Look-ups in named tables: a row name and a column name give one cell, copied from the table.

zozupi =
         sor  zefuvom  puvabub  gat  munegub  nitirel  mir
rim      153      138      185  177      174      129  142
kegi     153      133      221  139      100      107  143
nisagog  136      115      233  185      205      140  117
bizin    144      114       14  208      149       99  243
dal      122      165       33  186      177      152  151
zele     126      155      174  135       26      135  207
kuro     149      145      125  188      194      135  168
difogef  152      132      108  187      233      116  110

dal, puvabub -> 33
nisagog, zefuvom -> 115
dal, munegub -> 177
bizin, gat -> 208
kuro, nitirel -> 135
zele, sor -> 126
bizin, mir -> 243
kegi, munegub -> 100
rim, zefuvom -> 138
rim, nitirel -> 129
bizin, zefuvom -> 114
nisagog, sor -> 136
zele, zefuvom -> 155
kuro, puvabub -> 125
dal, mir -> 151
kuro, zefuvom -> 145
zele, gat -> 135
dal, zefuvom -> 165

Table kibu
	devofe	nokolig	zifib	tar	ginov	vuru	pema
pog	18	-641	289	377	-156	-301	140
keb	493	354	-136	294	35	588	29
zope	-353	-593	65	-192	201	-150	-5
vutozor	-347	133	803	-261	35	157	-106
duv	237	333	-265	427	29	116	-96
pagas	27	212	-109	22	79	173	411
vilam	773	-91	400	-212	-170	-228	54
kilav	-232	-4	248	-13	31	-190	390
san	-103	262	-872	260	151	128	336
sorafik	-362	-227	481	-25	-27	648	-110
zakeg	-635	-566	148	-258	197	-341	114
kepadit	332	-86	396	-365	49	-114	-121

What is the nokolig of kilav in kibu?
-4
What is the vuru of keb in kibu?
588
What is the nokolig of zakeg in kibu?
-566
What is the vuru of kilav in kibu?
-190
What is the pema of kilav in kibu?
390
What is the tar of vilam in kibu?
-212
What is the zifib of vilam in kibu?
400
What is the devofe of keb in kibu?
493
What is the ginov of zope in kibu?
201

divef:
,san,zafara,lud,ribes,rotumav
rusi,68,236,137,106,118
zitu,82,182,56,227,100
savo,97,119,151,208,154
kir,67,236,133,96,115
bezir,66,211,55,205,100
darod,74,230,162,121,123
rig,72,227,157,104,116
fifegu,72,190,60,223,104
tuful,97,127,147,214,152

san of kir = 67
lud of kir = 133
san of tuful = 97
lud of tuful = 147
san of bezir = 66
san of zitu = 82
rotumav of darod = 123
rotumav of kir = 115
zafara of rusi = 236

komu =
,lofup,bena,renu,tedab,midavit,ketorof,fimo
nit,0.50,0.62,0.61,0.31,0.63,0.56,0.61
kanefo,0.63,0.54,0.62,0.55,0.57,0.69,0.70
beto,0.48,0.52,0.52,0.28,0.53,0.55,0.49
raguga,0.41,0.38,0.44,0.78,0.38,0.41,0.42
boviluz,0.26,0.29,0.25,0.61,0.27,0.19,0.35

nit, tedab: 0.31
beto, ketorof: 0.55
beto, renu: 0.52
beto, fimo: 0.49
nit, bena: 0.62
beto, tedab: 0.28
kanefo, lofup: 0.63
kanefo, bena: 0.54
kanefo, ketorof: 0.69
raguga, ketorof: 0.41
nit, fimo: 0.61
raguga, tedab: 0.78
beto, bena: 0.52
nit, lofup: 0.50
boviluz, renu: 0.25
raguga, fimo: 0.42
Row with the largest tedab: raguga

sadove.tsv
	gidudum	ramemus	nalen
fas	0.908	0.663	0.254
rov	0.958	0.719	0.491
pazat	0.647	0.656	0.527
dukik	0.712	0.686	0.741
pofo	0.844	0.632	0.810
fazek	0.787	0.734	0.902
sebezor	0.354	0.702	0.203
rosav	0.700	0.681	0.720

nalen of fazek is 0.902
nalen of dukik is 0.741
gidudum of sebezor is 0.354
nalen of sebezor is 0.203
gidudum of rov is 0.958
nalen of fas is 0.254
gidudum of pazat is 0.647
nalen of rosav is 0.720
gidudum of fas is 0.908
gidudum of rosav is 0.700
gidudum of dukik is 0.712
ramemus of dukik is 0.686
gidudum of fazek is 0.787
nalen of rov is 0.491
ramemus of sebezor is 0.702
Row with the largest ramemus: fazek

dapep
         gobu  bifi   lut   per
kuli     2.98  5.58  5.06  5.91
kep      5.05  7.27  4.48  6.11
zun      6.30  9.66  5.56  7.11
tasefeb  4.12  9.37  6.25  6.10
zur      6.88  6.68  6.07  6.65
fopames  3.74  8.22  3.95  4.36
debenop  4.49  6.76  5.25  4.36
mutet    5.06  1.00  5.83  3.85
dalo     3.63  5.30  7.21  5.16
busobuk  5.08  3.91  5.66  1.48

per of debenop: 4.36
gobu of zur: 6.88
lut of tasefeb: 6.25
gobu of tasefeb: 4.12
lut of zur: 6.07
per of tasefeb: 6.10
gobu of kep: 5.05
gobu of zun: 6.30
lut of kuli: 5.06
lut of zun: 5.56
lut of busobuk: 5.66
bifi of tasefeb: 9.37
gobu of dalo: 3.63
bifi of kep: 7.27
lut of fopames: 3.95
per of kep: 6.11
bifi of dalo: 5.30
per of zun: 7.11
gobu of debenop: 4.49
lut of dalo: 7.21

fuf
|  | maru | pim | gis | rizode | zonibe | kopeg | firuko | lavotu |
|---|---|---|---|---|---|---|---|---|
| mifusu | 2.79 | 0.32 | 1.65 | 1.81 | 3.26 | 3.19 | 2.67 | 1.42 |
| suzov | 1.13 | 2.10 | 3.53 | 3.20 | 7.30 | 1.96 | 3.70 | 5.17 |
| kefomi | 1.09 | 2.00 | 3.49 | 4.48 | 8.87 | 1.75 | 4.38 | 6.22 |
| nol | -4.03 | 3.01 | -0.14 | 1.27 | 0.96 | -1.18 | -0.85 | -0.20 |
| bopugus | 3.16 | 1.84 | 2.55 | -2.07 | -4.52 | 0.83 | -1.97 | -2.52 |
| mot | -3.44 | -9.27 | -6.82 | 5.83 | 1.81 | 9.69 | -2.74 | -2.68 |
| kade | -0.48 | 4.94 | 2.38 | -0.25 | 4.99 | 6.19 | 3.69 | 3.21 |
| tez | 1.45 | 0.06 | 1.24 | 1.55 | -2.09 | -1.72 | -0.61 | 1.85 |
| bem | 5.93 | 3.50 | -6.50 | 4.79 | -0.13 | 0.81 | -0.80 | 1.80 |
| dibiduf | 1.76 | 0.87 | 1.23 | 3.15 | 1.25 | -0.76 | 0.74 | 5.32 |
| mun | 5.53 | 7.47 | 4.27 | -0.25 | -0.34 | 3.78 | 2.86 | 0.56 |
| gare | 0.47 | 2.70 | 2.00 | 0.65 | 1.57 | 2.39 | 1.78 | 2.13 |

What is the pim of gare in fuf? 2.70
What is the gis of suzov in fuf? 3.53
What is the gis of mifusu in fuf? 1.65
What is the pim of nol in fuf? 3.01
What is the kopeg of suzov in fuf? 1.96
What is the maru of mot in fuf? -3.44
What is the maru of bopugus in fuf? 3.16
What is the firuko of kefomi in fuf? 4.38
What is the rizode of mot in fuf? 5.83
Row with the largest lavotu: kefomi

